In the rows, zero is written as 100.
A single turn carries every row of the set below to another of its rows. Some are shown first; where does it send the rows asked next?
megek: 110,98,95,116,65,98,100,101,127,76,82,97,97,124,114,153,91
Duli: 119,120,87,122,63,98,76,113,96,77,69,92,96,101,119,103,88
pote: 100,81,107,78,136,106,99,95,110,78,80,109,105,107,115,93,112
vigog: 105,104,96,116,68,93,99,104,130,75,82,96,100,123,111,153,92
Lis: 113,74,93,78,47,113,94,95,111,81,76,115,89,120,108,91,87
Derar: 69,90,95,77,65,92,84,107,125,73,81,109,101,114,92,92,95
Vigab: 82,101,90,128,80,113,67,111,94,62,85,100,86,105,118,114,81
lum: 142,72,92,103,111,88,98,91,122,99,81,99,106,93,123,90,107
kada: 99,125,88,122,72,90,71,118,101,72,73,90,100,98,112,105,90
dol: 96,62,95,108,132,91,89,94,126,83,97,104,102,94,117,99,104
banu: 106,90,106,75,133,98,101,98,112,82,75,105,109,104,113,91,115
fovi: 80,115,90,125,80,97,67,117,101,65,80,95,95,100,112,110,87
sep: 107,96,96,117,67,100,99,101,127,74,83,99,97,125,114,155,90
Vuzed: 102,97,96,118,69,99,98,102,128,73,84,98,97,125,113,155,90
Zok: 128,85,106,75,124,107,105,92,106,86,71,108,105,107,120,89,111
Bepa: 101,101,96,117,69,95,98,103,130,73,83,97,99,123,111,154,92
bokad: 125,82,93,102,118,75,95,98,129,96,82,96,113,89,115,89,112
Gesa: 136,57,94,107,115,102,97,86,117,93,88,105,98,97,129,95,101
Barok: 110,101,95,116,65,95,100,103,129,76,81,97,99,123,112,152,92
guze: 122,75,106,78,127,115,104,90,104,82,76,111,100,110,122,92,108
nuse: 113,51,94,110,125,104,92,87,119,85,95,107,96,97,125,100,100
lim: 122,104,88,125,62,113,76,107,90,74,73,98,87,106,126,107,81
Mugu: 114,92,93,75,45,96,94,101,117,85,69,108,99,115,102,85,95
padi: 103,95,89,129,71,121,73,106,89,66,81,102,82,108,125,113,79
Kezu: 120,92,106,74,127,99,103,96,110,86,71,105,110,104,115,88,114
zito: 102,77,94,105,129,77,90,99,131,88,89,98,112,90,112,94,110
Muzez: 92,99,94,74,55,85,89,108,124,81,72,106,105,113,93,86,98
vitek: 91,65,94,82,57,119,88,94,111,73,85,119,85,122,107,96,85
fekul: 69,72,95,81,67,109,84,100,118,68,88,116,91,119,98,97,88
Vuz: 108,74,107,79,134,114,101,91,105,78,80,112,100,109,119,94,108

Mugu -> Muzez
sep -> megek
Gesa -> lum
Now find these:
lim -> Duli
Kezu -> banu

A single turn carries every row of the set below to another of its rows. Some are shown first; where does it send the rows asked next?
vuga: 91,90,119,93,106,71,96,116,128,97,81,87,101
dak: 81,96,115,105,123,98,100,122,116,105,70,100,100
mubaz: 82,100,91,78,128,105,108,95,108,95,83,101,93
Detal: 96,96,136,124,64,99,99,111,81,90,101,99,115
Lub: 116,97,101,126,70,111,106,93,74,73,101,106,99
tidu: 111,108,85,125,78,101,119,124,94,74,93,85,83
seri: 79,94,84,79,124,105,117,100,102,97,87,96,102
rupo: 98,98,106,88,118,77,101,103,131,89,78,93,96
Beguv: 84,95,124,103,123,98,103,112,115,110,77,102,116
Miv: 68,103,106,83,99,125,112,119,77,104,91,97,102
Dor: 113,100,100,125,67,109,107,93,70,82,105,103,97
Rosig: 85,99,126,94,124,99,96,103,114,105,74,107,106
Rim: 118,95,101,125,68,107,105,93,75,72,102,106,99
mezu: 78,90,83,69,114,97,107,100,109,95,90,87,92
nim: 106,95,100,98,54,85,108,101,87,75,113,79,99
rud: 83,87,115,68,109,84,95,85,109,98,92,97,108
muzu: 117,99,98,123,65,105,108,93,73,79,104,99,96
dezu: 119,101,108,132,66,104,105,99,77,81,101,102,97
Ruget: 122,96,107,129,71,111,103,95,78,76,100,104,101
til: 96,110,94,103,100,95,118,140,110,88,74,81,84
Gerub: 84,97,143,99,80,86,96,129,101,102,86,90,112
siz: 69,84,110,70,107,99,95,95,97,107,95,95,112
rog: 118,103,103,135,68,107,108,100,77,81,100,101,94
vima: 100,92,106,95,116,74,108,111,130,92,80,86,102
tasu: 90,93,98,64,74,81,110,111,99,85,104,72,97
Muguv: 89,106,100,119,82,132,112,114,66,92,98,101,98
nalel: 79,82,109,70,107,84,102,89,102,100,97,95,118
Tane: 123,99,105,130,70,109,105,95,81,74,100,102,98

til -> tasu
seri -> vima
Now find these:
dak -> mezu
Detal -> Muguv
mubaz -> rupo
Lub -> Tane
rog -> muzu

A single turn carries every row of the set below to another of its rows. Some are shown first; where does it send the rows asked next?
gak: 79,101,124,139,93,94,105,136,130,91,104,125,78,61,102,77,107,98
punob: 115,94,118,128,113,99,87,125,110,86,79,106,74,63,108,97,114,89
Fuv: 87,78,66,110,71,90,100,101,104,60,96,84,62,87,96,59,100,94
Zar: 111,63,80,114,96,102,84,97,110,60,79,75,65,69,123,76,85,81
fenem: 84,57,50,125,78,83,98,117,122,73,102,76,69,91,109,62,111,82
Zud: 113,65,85,119,87,108,83,101,114,68,76,71,67,76,132,77,86,77
famid: 80,77,121,140,92,106,110,102,128,94,113,132,88,61,123,53,89,82
Kidet: 67,86,82,120,66,117,95,109,136,53,79,94,68,74,107,83,111,77
mif: 98,65,95,119,68,105,108,132,134,55,91,77,66,90,131,79,107,77
didin: 109,77,74,121,67,105,96,88,120,66,102,87,52,77,127,71,89,71
Goni: 105,79,105,145,99,88,88,119,94,110,99,121,74,54,103,53,97,97
ginu: 109,64,57,127,88,113,93,107,108,55,83,91,77,82,115,80,126,86
kadov: 110,71,115,137,122,94,86,113,98,95,111,119,96,69,122,82,99,81
Kekad: 97,55,87,118,124,95,84,110,109,78,69,88,86,71,110,75,77,90
vumi: 115,77,116,133,122,99,90,108,107,91,115,123,92,66,128,73,100,78
lurat: 70,75,81,134,57,104,105,125,128,70,113,96,54,66,106,50,115,91
gide: 79,87,68,112,71,103,88,111,124,48,102,88,72,62,113,81,81,76
Beze: 80,72,83,143,106,78,128,122,118,117,111,117,94,66,113,65,107,81
Tefat: 109,68,113,153,114,97,102,118,133,110,104,118,85,75,131,71,119,81
pilog: 94,94,91,124,91,114,63,82,110,65,88,101,70,65,111,83,100,86
lutoz: 84,63,48,123,73,77,98,116,133,72,100,81,71,86,115,61,102,82
gup: 86,65,104,140,118,84,108,123,111,104,91,121,99,81,102,65,125,96
tusul: 112,66,118,151,114,97,101,120,133,108,100,119,83,73,127,75,115,81
buduf: 77,79,113,145,117,96,100,143,128,95,94,114,97,53,116,86,104,84
nipa: 103,110,118,142,67,106,102,112,112,86,93,106,63,79,107,71,111,101
tege: 99,77,94,125,118,88,86,110,82,70,120,94,94,76,110,83,91,77
tum: 87,70,81,145,108,76,127,117,112,112,107,124,91,69,104,58,100,88
Dis: 83,80,60,122,88,89,107,113,132,72,69,79,78,88,109,98,92,77
feti: 82,68,106,145,115,87,109,122,109,103,87,122,97,83,99,66,123,95
kig: 86,78,64,111,70,87,101,98,100,63,94,82,64,85,102,60,97,93
rad: 78,77,68,145,78,88,135,111,129,94,118,108,87,57,124,73,94,73
tiv: 81,53,69,131,81,76,99,141,155,88,107,98,72,72,124,65,106,78
Kurof: 83,73,91,150,74,104,128,135,134,86,88,133,88,74,105,68,116,89
poz: 76,92,68,115,69,104,89,116,123,50,104,85,68,65,112,78,83,76
Lunip: 78,88,86,118,64,117,93,109,133,50,80,99,59,78,105,72,111,73
kebu: 77,80,110,145,116,99,103,143,133,96,93,119,99,56,111,82,105,84
tupi: 112,77,72,117,65,102,98,91,124,71,100,86,53,77,127,66,89,70
befib: 71,91,100,131,118,75,91,114,124,102,129,113,82,62,101,70,103,80
zupa: 86,62,73,119,92,75,100,102,112,91,99,77,77,80,124,60,69,65
Vig: 83,99,126,146,93,107,107,130,128,95,101,122,79,68,105,75,111,102
tofi: 99,59,85,127,128,79,114,118,127,90,117,98,104,87,127,73,101,79
teluv: 90,82,103,122,85,124,89,103,134,71,76,119,64,81,107,64,135,81

befib -> mif
Fuv -> buduf
Now find these:
tum -> Kidet
lutoz -> Vig
rad -> teluv
kig -> kebu
tofi -> lurat

A single turn carries every row of the set below to another of its rows. Some are shown first; where does it send the rows asked next?
vizup: 91,91,89,108,81,110,57,106,91,97,120,98,120,105,93,117,105,54,101,106,84,123
bupo: 92,101,138,89,115,81,103,84,98,103,103,97,124,101,112,90,99,61,111,121,75,113
Pulo: 80,62,119,68,82,87,67,100,96,94,92,114,124,94,103,83,99,105,82,107,111,110
Zun: 87,93,72,108,92,82,71,77,119,98,112,79,91,96,108,96,76,60,111,120,114,90
fen: 90,99,92,110,88,112,59,113,87,86,124,104,107,110,95,109,109,81,88,113,86,134
zibib: 81,84,67,100,87,84,56,67,111,99,103,88,101,96,120,92,90,60,104,114,112,98
dep: 77,108,84,100,95,118,131,114,80,76,92,114,116,95,122,110,115,87,102,122,117,96
fitaf: 77,115,82,101,96,120,129,109,83,79,100,108,111,89,109,111,118,95,104,119,122,96
dig: 67,105,75,96,100,95,123,92,100,83,88,91,102,78,121,110,88,91,104,116,130,78
muku: 92,95,77,97,96,89,65,64,120,86,110,84,95,101,109,90,70,60,105,116,109,104
musas: 75,93,97,96,89,101,113,115,85,81,81,104,97,74,113,114,90,108,92,110,139,94
Beg: 74,71,107,76,88,77,66,93,105,87,106,103,116,100,88,81,98,118,76,118,103,114
savi: 81,67,123,83,76,77,72,104,94,89,103,104,117,95,95,76,92,110,90,109,108,96
ses: 98,88,93,113,88,112,60,122,95,88,117,116,120,115,91,111,106,70,89,103,98,118
Musa: 70,99,72,97,92,96,125,90,94,78,84,104,105,85,124,98,103,92,103,126,133,82
Mubes: 86,85,128,75,110,78,90,75,109,108,97,97,133,96,98,100,100,62,101,119,79,123
zad: 88,93,126,72,117,91,100,88,113,102,107,97,126,108,108,91,104,61,98,129,81,132
mizut: 89,92,129,73,117,87,96,77,103,106,91,104,127,99,118,94,103,61,101,119,83,123
mok: 92,95,85,105,84,123,62,113,84,92,117,108,118,111,112,109,110,58,98,103,89,122
gifep: 71,106,89,99,91,120,130,116,78,78,101,106,114,87,111,123,109,95,100,123,111,97
vozur: 79,101,96,100,92,104,116,103,82,80,83,110,95,75,107,107,110,109,98,121,142,102
Rilik: 78,61,111,67,82,83,71,102,113,91,105,102,119,101,94,76,96,104,78,120,112,114
lisen: 81,93,94,101,86,106,115,112,78,76,76,116,98,81,117,105,107,102,95,121,139,100
Zosuf: 83,66,124,73,85,82,80,108,106,93,100,106,116,93,88,83,84,112,86,113,116,98
Mizug: 87,85,75,99,92,81,62,73,120,98,110,81,91,99,113,91,89,55,102,128,112,114
Gife: 84,90,82,111,88,71,66,70,107,97,110,81,95,94,113,86,84,64,113,118,106,89
guki: 80,111,103,104,107,104,132,94,83,88,85,101,96,75,120,125,100,78,108,132,117,108
kef: 96,97,126,88,124,87,97,89,112,102,99,112,133,111,102,103,104,56,97,119,82,122
sut: 94,99,138,79,122,88,111,93,109,104,101,99,122,100,104,97,90,65,105,124,84,117
tud: 82,95,75,106,101,73,60,62,114,96,108,83,91,98,106,95,91,72,98,127,102,114
gezu: 70,108,73,100,97,101,126,85,95,82,94,99,103,81,113,102,109,97,105,125,133,84
peson: 101,97,93,100,82,127,63,113,93,76,125,104,112,113,96,104,89,70,94,102,94,124
Dapo: 80,62,122,72,81,81,69,97,100,98,98,105,132,93,84,93,98,97,85,109,98,114
vum: 74,110,87,99,96,121,126,123,83,78,98,104,114,88,114,120,101,92,98,108,115,94
nitan: 95,89,90,103,81,119,60,122,94,89,125,101,108,111,101,104,106,65,92,115,96,134
lef: 96,97,101,115,79,112,68,122,78,89,126,102,114,110,102,102,105,68,104,105,84,113
degu: 98,102,131,72,119,99,99,81,110,90,104,101,123,107,105,93,85,64,99,117,81,127
pov: 88,70,116,67,85,89,70,93,109,79,102,104,116,99,91,79,77,107,82,108,113,109
pusus: 73,89,95,100,82,101,112,106,79,79,85,106,93,72,109,116,98,109,95,124,136,98
Fuda: 83,61,109,83,89,74,66,97,114,91,96,114,124,102,88,86,93,103,78,110,117,99
laba: 84,109,98,104,106,100,130,92,86,83,74,108,97,82,128,110,105,78,107,130,127,104
mogug: 64,99,76,95,95,93,128,84,96,83,92,93,102,78,117,112,96,94,105,131,126,81
toveg: 90,89,78,110,105,73,66,67,125,99,102,95,104,103,107,98,88,55,102,119,112,98
gofa: 83,80,74,104,83,80,52,71,110,101,109,84,106,94,99,103,89,57,105,114,104,104
zipi: 81,114,105,100,114,103,132,99,89,87,80,99,99,77,124,122,93,79,105,118,120,105
bav: 84,115,101,101,108,102,132,90,86,87,83,106,96,77,116,111,111,88,108,128,129,109
dudef: 85,105,121,83,123,86,96,80,105,99,108,99,122,107,102,96,106,74,95,128,70,132
Kub: 96,98,90,112,82,123,72,129,91,89,126,101,109,109,96,111,95,67,101,107,94,113

zipi -> vum
Musa -> laba
mizut -> mok
Now find these:
guki -> gifep
dudef -> fen
savi -> Gife
Kub -> Zosuf
vozur -> gezu
vizup -> Dapo
Mizug -> zad
kef -> ses
peson -> pov

A single turn carries every row of the set below to another of its rows. Some are shown first; where does it send the rows asked next?
rur: 108,92,91,103,61,85,75,107,145,112,79,71,88,99,114,75,112,82,108,126,113
zuve: 88,72,116,138,94,101,88,106,125,67,94,75,104,65,121,57,82,107,131,93,145
kag: 82,91,121,101,96,130,111,75,95,100,116,76,96,79,122,77,100,103,95,99,115
Divaz: 86,75,110,148,96,103,96,112,128,70,93,71,103,60,122,68,81,103,129,92,142
vukip: 60,112,97,110,95,105,90,113,118,97,85,94,101,61,93,45,65,98,103,111,107
rokin: 83,88,125,117,99,130,108,70,98,95,118,77,97,80,119,78,103,97,105,103,109
fibi: 64,94,85,106,87,91,98,85,142,120,102,62,95,78,129,94,81,89,96,92,139
mopin: 63,92,92,111,95,100,99,88,148,116,97,62,83,77,122,99,76,89,93,88,135
Pakuf: 82,90,121,111,98,128,110,76,95,95,120,80,96,72,117,73,100,102,93,96,104
luvo: 106,101,92,100,63,82,73,106,137,117,76,67,89,100,123,71,105,80,110,123,112
Zimi: 63,88,84,112,86,92,92,86,145,111,96,61,90,75,128,98,84,97,93,88,144
kofa: 90,71,116,144,93,102,87,103,132,67,99,72,106,66,122,56,87,102,126,87,142
git: 105,88,102,106,63,80,75,108,138,111,79,63,88,102,109,78,105,81,107,130,116
Fep: 55,110,101,110,98,105,87,108,128,101,84,99,90,60,96,49,67,103,96,115,101
Lobug: 116,89,107,124,89,108,81,91,137,78,100,85,86,93,115,61,138,94,74,113,112
pafu: 131,84,108,126,86,89,73,107,136,89,104,73,101,77,113,56,113,128,90,122,118
vem: 67,93,83,106,87,94,100,82,155,117,91,60,93,74,124,95,77,96,92,95,136
Miga: 62,98,85,106,89,93,93,82,150,118,97,55,89,79,123,89,73,101,93,98,136
fifu: 119,94,104,120,84,107,78,87,136,81,103,91,81,100,107,65,132,95,82,119,117
fof: 135,93,103,123,77,93,71,109,139,83,106,76,92,76,108,60,103,130,99,125,118
vapek: 84,76,110,143,92,90,92,108,130,66,94,77,110,64,120,62,84,107,122,88,145
degab: 61,112,98,110,100,105,87,110,130,100,77,95,92,59,98,48,66,91,99,117,102
kez: 137,85,103,123,78,87,74,106,135,89,100,79,95,79,111,60,109,125,98,126,125
solab: 63,110,101,113,96,113,91,110,118,103,82,99,103,56,94,46,70,103,95,117,101
bati: 117,98,104,121,84,110,89,92,140,82,102,91,74,94,116,69,135,92,80,120,117
bev: 95,97,103,100,62,102,66,112,145,115,104,87,89,107,99,40,101,102,97,132,118
kibu: 93,109,102,103,65,103,63,108,142,116,102,84,90,108,107,34,95,96,97,124,123
Segaf: 78,87,119,118,99,137,110,79,96,97,122,74,92,77,118,75,97,101,99,100,112
Vud: 96,91,110,102,64,108,63,108,146,118,107,87,89,101,98,40,97,91,94,131,120
zonik: 84,82,114,141,92,95,83,111,132,70,91,83,111,63,120,63,80,104,130,88,143
paz: 85,87,128,117,98,124,112,73,94,95,113,74,95,76,122,72,103,105,101,106,106
Masab: 63,110,106,112,102,108,94,115,124,103,83,92,96,61,94,53,60,100,97,113,105

degab -> kofa
pafu -> luvo
Now find these:
Segaf -> Masab
rur -> fifu
vapek -> fibi
Zimi -> kag
Vud -> fof
zuve -> vem

